[[134 143 136 116 102 108 130 149 152 141 131 126 124 120 116 121]
 [123 119 117 125 138 143 129 108 100 114 138 154 149 136 128 127]
 [122 117 120 131 142 139 121 103 103 124 144 154 145 132 127 125]
 [142 137 117 101 106 128 146 151 142 131 126 125 120 116 121 134]
 [137 118 102 105 127 148 152 143 131 126 124 121 117 120 133 142]] --> 116

[[138 123 125 134 128 133 128 126 127 122 130]
 [123 136 141 126 119 132 133 138 119 118 127]
 [117 129 128 133 126 131 129 132 128 130 130]
 [135 121 122 138 137 117 136 124 122 127 133]
 [133 124 117 135 136 105 142 117 132 136 146]
 [136 130 129 127 125 122 132 123 129 123 125]] --> 122

[[140 114 142 117 135 135 137 152 137]
 [135 125 131 132 130 129 139 126 140]
 [150 121 137 121 140 141 138 141 142]
 [121 125 127 124 130 131 128 126 133]
 [137 123 134 124 133 132 138 139 141]
 [118 143 127 127 111 118 113 124 120]
 [128 137 118 138 133 128 126 121 119]
 [130 126 142 126 137 130 139 140 135]
 [135 123 132 119 133 141 146 136 144]
 [119 143 109 139 123 127 121 120 111]
 [125 122 126 129 132 121 124 126 127]
 [118 134 134 124 129 117 135 125 122]] --> 152

[[127 114 124 127 122 122 118 141 125 117]
 [129 111 127 128 125 127 123 131 127 131]
 [126 119 145 124 133 131 112 142 123 135]
 [127 105 139 125 133 135 115 136 118 136]
 [130 127 142 117 129 130 116 125 144 119]
 [130 132 131 136 129 135 122 125 130 132]
 [127 127 149 133 117 136 132 128 139 121]] --> 125

[[118 145 117 136 136 140 148 146]
 [135 111 141 131 125 125 116 115]
 [129 132 125 123 123 120 134 125]
 [134 125 129 116 118 119 120 119]
 [128 131 126 124 120 126 126 122]
 [120 139 118 126 137 134 139 140]
 [140 113 137 113 110 110 100 107]
 [120 131 125 144 137 142 140 133]
 [126 128 128 124 127 123 121 129]] --> 148

[[138 127 117 125 121 137 131 131 115 139 135 131 131 135 127]
 [130 118 119 129 133 126 138 124 143 138 133 121 113 123 120]
 [123 137 146 133 120 127 125 130 117 119 123 137 134 121 132]
 [134 129 118 131 130 130 121 130 134 136 130 117 128 132 127]
 [135 119 124 128 127 127 127 120 132 130 134 123 113 127 124]
 [137 117 110 123 126 136 136 129 135 137 140 119 119 141 126]
 [122 130 121 120 135 126 134 117 150 125 125 123 123 125 125]
 [142 114 118 130 131 132 133 137 121 141 139 131 119 140 109]
 [133 135 130 119 133 127 131 124 138 129 126 117 130 131 129]] --> 135

[[139 118 137 148 143 112 118 140 142 133 122 140 141 136 143]
 [139 114 134 120 149 147 120 126 149 110 123 153 112 137 136]
 [124 132 114 131 127 132 113 119 135 143 139 147 116 129 139]
 [127 123 129 122 145 135 123 135 141 127 125 132 126 132 122]
 [146 115 128 131 131 148 134 130 128 112 116 118 144 123 114]
 [137 144 134 135 133 127 129 122 123 135 133 126 139 120 122]] --> 136
---
Q:
[[118 130 121 116 105 142]
 [128 122 134 125  98 139]]
A: 98

Q: [132 105 126 116]
A: 126

Q: [128 102 156 112]
A: 156

Q: [104 125 100 155]
A: 100

Q: [126 128 107 127 127 122 139]
A: 122

Q: [108 137 119 108 145 141 153]
A: 141
---
[128 113 138 127 105 142 139]: 113

[157 155 127 106 156 150 156]: 127

[135 116 142 118 115 106]: 115

[118 137 146 113 154 134]: 118

[[117 143 142 122 119 130 127]
 [154 124 109 110 119 118 104]]: 109

[141 115 137 147 155]: 137

[158 125 152 133 128 135]: 128

[134 123 152 142 121]: 123

[146 126 124 101]: 124

[112 140 135 136 119 151]: 119
---
[[139 129 126 124 124 130 133]
 [137 120 132 125 117 132 101]] | 133, 137

[ 98 137 128 104 116 113 108] | 108, 98

[[141 108 118 108 132]
 [131 107 144 125 111]] | 132, 131

[[116 105 133 120 122]
 [143 116 110 137 134]] | 122, 143

[[120 140 120 120]
 [100 152 106 100]] | 120, 100

[[117 138 136 108 148 104 146]
 [143 148 156 150  99 117 154]] | 146, 143

[111 106 126  99] | 99, 111

[124 100 141 149 133] | 133, 124

[[142 155 149 104 155 141 132]
 [127 121 133 117 114 102  99]] | 132, 127

[117 148 151 107 145] | 145, 117
---
[[132 119 136 109 104]
 [130 120 132 112 102]
 [132 125 119  98 101]] yields 132

[[127 101 136 133 134]
 [126 113 143 132 131]
 [131 115 127 129 129]] yields 143

[[128 127 128 129 127]
 [104 119 128 127 117]
 [129 128 128 128 127]] yields 128

[[124 128 132 129 130]
 [124 127 105 130 126]
 [127 128 141 128 129]] yields 105

[[144 126 133 121 127]
 [103 148 118 107 130]
 [137 144 117 142 122]] yields 118

[[132 126 143 125 137]
 [141 124 153 124 136]
 [143 122 136 129 141]] yields 153

[[135 108 124 106 122]
 [118 152 127 149 116]
 [123 132 125 125 119]] yields 127
---
[[126 117 123 101 127 150]
 [139 118 119 141 113 131]]
123

[119 131 112 134 152]
112

[[143 124 114 113]
 [140 113 134 136]
 [154 130 131 130]]
114

[[137 121 140 157 106 129 119]
 [137 127 133 140 153 122 122]
 [152 124 126 132 138 146 118]]
140

[[ 99 130 136 121 138 130 139]
 [124 114 126 126 144 120 124]
 [120 133 125 130 116 131 124]]
136

[[152 147 132 138 137 100]
 [118 120 121 118 122 133]
 [136 125 126 134 105 138]]
132

[140 118 132 150 126]
132

[[131 119 128 121 142 120 119]
 [119 121 116 129 112 116 121]
 [139 130 138 128 151 139 132]]
128
---
[155 130 121 129 125]
125
[106 139 124 134 128]
128
[104 143 131 117 102]
102
[118 126 119 150 119]
119
[142 128 122 133 106]
106
[137 112 134 131  99]
99
[129 107 105 125 135]
135
[128 129 154 131 126]
126
[127 137 110 144 105]
105
---
[101 104 108 103 128 131] result: 131, 101

[137 124 143 133 122 126 155] result: 155, 122

[[134 137 112 134 122]
 [132 119 105 101 124]] result: 137, 101

[155 114 117  99 111] result: 155, 99

[140 102 138 145 135 148 135] result: 148, 102

[123 121 127 153] result: 153, 121

[[121 114 128 133 132 134]
 [124 146  99 128 134 129]] result: 146, 99

[[124 132 134 119 150 121]
 [124 141 132 127 149 117]] result: 150, 117

[[121 138 140 136 104 146]
 [130 147 103 105 126 141]] result: 147, 103
---
[131 126 114 121  99 142 134] value 134

[[126 130 154 104]
 [131 127 101 153]
 [150 137 130 118]] value 118

[152 135 132 115 122 108] value 108

[[155 100 153 155 154 101 102]
 [153 102 151 105 154 101 156]] value 156

[[140 103 131 147 136 145]
 [141 117 130 143 139 135]] value 135

[[125 114 138 157 158 127]
 [146 122 127 119 133 116]] value 116
---
[[130 129 125 134 119]
 [129 122 142 121 122]
 [149 121 110 115 114]] | 142, 149

[113 118 125 152 119] | 125, 152

[141 126 106 135 124 134 125] | 135, 141

[126 132 130 137 128 104 122] | 137, 137

[[132 114 111 145 113 128 100]
 [140 147 111 123 141 140 122]
 [139 115 131 128 108 152 143]] | 123, 152

[150 109 117 146 130 110 104] | 146, 150
---
[[130, 118, 133, 130, 98],
 [141, 132, 126, 108, 147]] -> 132

[[150, 137, 130, 124],
 [104, 135, 123, 137],
 [124, 136, 132, 124]] -> 124

[[115, 154, 134, 140, 104, 155, 122],
 [114, 126, 157, 146, 101, 123, 128],
 [155, 98, 113, 120, 143, 103, 155]] -> 120

[158, 105, 128, 122, 157, 108] -> 128

[104, 106, 132, 157] -> 104

[116, 143, 113, 130, 144, 115, 106] -> 130

[153, 132, 119, 138] -> 153

[115, 98, 104, 146, 138, 128] -> 104

[154, 150, 153, 113, 107] -> 150

[131, 154, 111, 157] -> 131
---
[[129 125 128 118 133 100]
 [107 138 138 122 134 133]
 [111 127 123 128 128 128]]
122

[[125 151 127 113 142 120]
 [118  99 143 110 130 110]
 [139 156  99 145 131 114]]
110

[[108 140 132 145]
 [134 154 132 119]
 [127 136 132 137]]
154

[[117 141 109 114 121 151 113]
 [133 114 131 128 130 113 128]
 [135 133 124 133 140 126 129]]
130

[[102 120 104 135 107 131]
 [137 129 130 109 142 106]
 [115 155 125 147 107 144]]
109

[[148 131 120 140 115]
 [115 127 155 143 129]
 [140 126 143 144 141]]
155
---
[[123 138 138 140]
 [111 148 120 117]
 [124 120 139 103]] | 138

[[135 115 140 116 108 117 114]
 [127 125 136 125 144 145 133]
 [137 117 133 126 115 107 146]] | 117

[[118 107 112 125 154 104]
 [121 138 136 113 118 155]
 [133 141 153 134 141 136]] | 154

[[137 147 136 119]
 [126 100  99 121]
 [103 147 121 149]] | 136

[[157 132 122 128 142 135]
 [136 124 142 131 146 140]
 [116 135 151 141 145 131]] | 142

[[120 136 135 107 125 129]
 [146 117 119 155 113 120]
 [136 131 137 154 134 125]] | 125

[[131 135 154 107 120 137]
 [125 124 127 119 129 127]
 [113 148 155 105 110 124]] | 120
